128 stands for zero in the data rows.
Here are some numbered points:
[183 133 104  96 159 153 132 133 110  99 103 145 140 110 174 135 111 133
 122 112 170 113 126 124 142  83 111 142  99 127 132  96 137  81  64] 0
[  8 146 185 191  29 118 112  95 191 177 217  98 100 179  11  81 147 127
 130 150  17 159 128 150  87 255 152 119 188 155 143 172 108 213 255] 1
[ 46  75 142 201 127   0 110 135  36 156 106  48  67  89 131 158 202 152
 115 160 175 129 161 118 113 125 188  74 141  99  58 208 122 217 151] 2
[ 11 138 191 194  36 118 122  92 190 177 217 108 103 187   9  86 146 116
 130 143  21 159 128 145  78 253 154 111 200 158 143 172 119 210 255] 3
[185 128  98  99 159 153 137 140 121 106  99 141 145 107 168 147 118 122
 122 118 171 116 120 127 142  85 116 133 101 116 134 102 140  91  63] 4
[135 195 160  92  82 255 143 100 252 130 207 210 185 206  41  75  53  96
 153 116  17 137  81 148 127 211  74 176 153 170 212  74 117  94 207] 5
[178 122 106  99 162 152 128 140 118 109  96 142 149 110 178 144 108 134
 125 112 163 113 128 124 152  83 118 139  96 126 137  99 132  80  67] 6
[186 134 106  89 167 153 135 134 120 104  96 150 143 116 176 139 108 126
 122 115 161 112 120 128 148  85 119 134  95 115 132 107 137  91  75] 7
[186 128 104  88 169 149 128 142 121  98 104 148 143 104 179 142 118 133
 128 118 161 119 131 122 153  85 114 134 106 126 126  96 137  86  63] 8
[186 122 108  88 159 153 129 140 111  98 104 150 143 115 168 142 108 128
 133 112 168 112 128 117 148  85 107 145  95 124 129  99 132  80  67] 9
[175 122 108  99 169 146 137 134 120 109 103 145 138 104 176 147 114 122
 122 123 166 116 126 120 142  81 111 133 101 119 132 102 140  81  64] 10
[175 134 109  92 165 153 135 140 111 102  93 150 140 110 168 139 118 130
 125 120 161 119 130 116 148  76 118 142  95 122 126 106 128  88  63] 11
[143 193 155  92  74 255 137 102 255 128 203 199 173 198  46  69  56  96
 156 108   6 142  86 139 123 202  84 179 149 172 223  74 123  94 207] 12
[183 122 108  94 167 152 137 140 120 109 103 148 149 112 171 147 108 128
 122 112 161 123 128 117 152  83 107 137  95 127 126 107 129  80  63] 13
[ 56  87 131 192 123   0 103 126  43 161 109  43  70  86 139 151 206 141
 110 155 175 138 168 118 105 119 180  69 149 104  49 205 119 217 148] 14
[186 134 106 100 162 149 137 137 121  99  99 141 145 110 176 146 119 122
 133 112 163 124 121 116 152  81 114 139  95 122 129 106 135  91  75] 15
[ 56  79 134 194 117   0 114 135  47 158 103  40  72  86 139 148 206 153
 114 152 176 133 161 119 104 122 188  65 144 109  59 198 122 214 151] 16
[181 134 106  92 165 143 135 137 116 110 101 145 145 115 171 136 108 122
 130 115 166 113 128 122 141  81 108 139 103 116 134 104 139  90  70] 17
[ 53  82 142 202 116   0 107 127  45 158 109  48  64  92 139 155 202 142
 115 152 168 138 166 119 108 129 191  76 144 109  54 200 127 216 140] 18
[178 134  98  92 159 143 140 134 121 106 104 152 149 115 171 139 108 134
 130 122 163 116 120 120 150  76 116 144 106 119 132  99 128  90  70] 19
New points follow, each followed by the numbers of its three nearest points above, nearest first.
[181 122  98 100 160 143 135 142 118 106  96 141 137 112 176 147 116 128
 122 112 166 124 131 117 152  76 107 139 106 119 132 102 140  91  74] 15 10 17
[185 123 109  96 165 150 139 144 121 102  96 153 138 110 171 144 118 126
 122 115 160 116 121 116 153  78 108 137  99 124 134  96 132  81  67] 13 10 11
[185 123  99 100 170 143 132 137 120 109  93 150 137 104 171 147 108 128
 133 118 163 113 120 122 141  78 114 142 103 116 134 102 139  90  63] 10 17 4
[175 133 106  99 165 146 139 134 121  98  93 145 143 107 178 146 119 133
 133 120 170 124 131 120 148  81 116 142 106 124 126  96 139  91  74] 15 8 11
[185 128 104  94 170 150 135 134 116 109  96 148 140 107 176 139 108 130
 132 118 160 113 126 116 150  78 114 142 101 124 126 104 137  86  74] 17 7 11
[186 128 104  96 159 146 140 133 111 109 103 152 137 110 178 139 114 134
 132 112 170 123 123 122 145  83 107 134 107 126 126 102 137  80  75] 0 17 15
[186 134 101  99 160 149 128 145 120 102  93 152 149 107 167 146 119 134
 128 112 160 123 120 124 153  85 111 133  99 116 126 107 129  83  74] 15 13 7
[178 123 109  89 160 153 139 134 113  99  96 152 143 110 176 139 118 122
 133 112 166 119 131 128 152  85 116 145 107 127 136 107 135  91  67] 11 17 9
[178 133  99  99 165 152 139 145 113  98 104 152 137 115 178 139 108 128
 125 123 160 116 123 120 148  81 107 142  99 115 137  96 128  83  70] 19 0 17
[186 134 109  99 165 143 132 144 113  99 101 145 140 112 179 146 111 122
 130 122 166 124 128 120 148  81 119 137 101 119 129 104 132  83  67] 15 11 8
[175 128 104  88 165 150 132 133 110 109  99 145 149 110 167 146 108 130
 133 115 160 119 121 117 152  76 107 134 103 116 132 104 132  81  63] 13 17 19
[178 130 101  99 170 144 140 145 113 106  96 148 138 107 167 142 114 130
 133 112 170 113 126 116 153  81 118 133 107 127 136 104 128  86  72] 11 17 6
[186 130 101  89 165 153 129 133 116 104  92 153 147 115 179 136 116 122
 122 118 160 113 120 128 148  85 119 145 106 126 129 104 129  80  70] 7 0 6
[175 123 106  88 162 146 132 133 121 102 101 150 137 105 167 139 108 130
 133 120 163 124 120 116 145  85 118 144  95 115 126 107 128  81  75] 11 19 9
[186 123  98  94 160 152 139 144 113  98 104 145 147 107 179 144 119 123
 130 112 166 112 121 127 152  75 118 142 103 119 129  96 135  90  75] 15 4 8
[181 134  99  88 169 150 132 137 118 102 101 142 145 112 179 139 114 134
 132 122 161 113 130 117 153  75 119 137 103 122 132  99 140  80  74] 8 19 6
[183 125 106  99 162 144 140 144 120 102  96 142 145 107 176 135 119 128
 130 115 161 124 120 124 152  83 107 134 106 124 126  96 140  88  75] 15 8 17
[185 123 104  89 169 149 128 144 118 102  93 148 145 115 167 147 118 126
 122 120 161 124 121 127 141  85 107 139  99 115 137  96 128  80  67] 4 13 9
[185 130 104  89 162 144 139 144 113 104  92 152 143 107 168 146 108 133
 128 123 166 113 131 120 153  76 114 144 107 122 126  99 140  90  72] 19 11 17
[175 128 101 100 170 150 132 145 111 104  99 142 138 116 178 147 118 126
 132 120 168 119 126 128 152  81 119 133 103 119 132 104 128  83  75] 6 15 10
[175 134 104  99 160 143 129 134 116  98  92 152 143 116 176 139 116 133
 133 118 166 121 128 128 142  85 108 137 103 122 126 106 135  88  64] 17 0 11
[186 133 108  89 169 146 132 144 121 102  93 148 149 115 176 147 114 134
 125 122 170 123 121 128 152  75 116 139 101 116 126  96 129  81  70] 8 19 7
[175 128 109  94 167 149 128 144 118  98 101 141 138 116 176 136 119 134
 128 112 166 112 121 116 153  83 119 133  95 127 136  99 140  86  67] 6 8 0
[175 130 109  89 165 153 132 145 120 110  99 148 149 110 167 136 108 123
 122 118 170 124 131 120 142  85 108 134  99 122 137  99 128  91  64] 17 13 11
[183 128 101  88 170 153 132 144 116 102  93 142 138 107 178 146 119 133
 122 120 168 116 130 124 150  85 108 137 103 124 132  96 137  80  63] 8 0 6
[183 122 101  99 170 146 135 133 111 106  96 148 143 105 179 139 119 134
 130 112 166 119 131 122 150  81 119 145  95 126 136 104 135  83  64] 6 0 11
[175 130  98  96 167 153 132 144 116  98 104 142 137 116 178 144 116 123
 132 112 171 116 121 120 148  78 114 134  96 124 129 104 129  83  67] 15 0 11
[175 130  98  96 167 146 135 137 118 102 103 145 143 116 178 146 118 122
 130 115 163 123 126 127 150  83 116 145 103 126 137  99 129  91  64] 15 19 17
[183 134 104  96 167 143 128 134 113 104 101 145 140 110 176 146 118 122
 133 115 168 121 123 117 150  83 107 134  95 124 126  99 135  90  64] 15 17 8
[185 134 104  92 165 153 139 134 110 102 101 153 138 115 171 135 119 122
 128 120 168 119 120 117 150  78 119 145 103 127 129 106 132  81  75] 11 15 0
[185 130 106  99 169 149 132 142 111 104  93 150 143 112 174 142 108 128
 133 115 168 112 131 122 141  76 107 139 107 122 126  96 137  81  75] 17 0 9
[186 133 106  89 162 144 129 145 111 109  96 152 138 104 174 135 116 126
 133 123 171 116 126 117 145  83 118 144  96 127 129  96 132  91  74] 11 17 9
[178 128 109  89 169 149 135 134 113 102  99 148 149 104 171 136 116 130
 122 115 166 124 126 116 145  78 114 139 107 126 132 107 132  83  70] 11 13 0
[185 128 108  94 169 149 135 142 120  98 103 145 140 116 168 136 111 130
 125 123 166 112 126 122 145  83 108 137  96 115 126  96 140  83  75] 17 7 9
[178 122  98  99 160 152 139 137 113  98  93 145 143 116 179 142 119 134
 122 115 168 119 120 124 142  85 119 137  96 115 134  96 128  90  64] 4 0 6
[178 122 101  92 165 146 129 137 118  99 103 142 138 104 178 142 108 126
 133 120 170 124 128 120 150  86 111 144 106 124 126  96 140  86  75] 8 10 9
[178 122 109 100 160 152 140 140 121 104 104 153 140 112 178 146 119 128
 122 120 168 119 130 120 141  75 118 145 107 124 129  96 140  86  74] 10 0 8
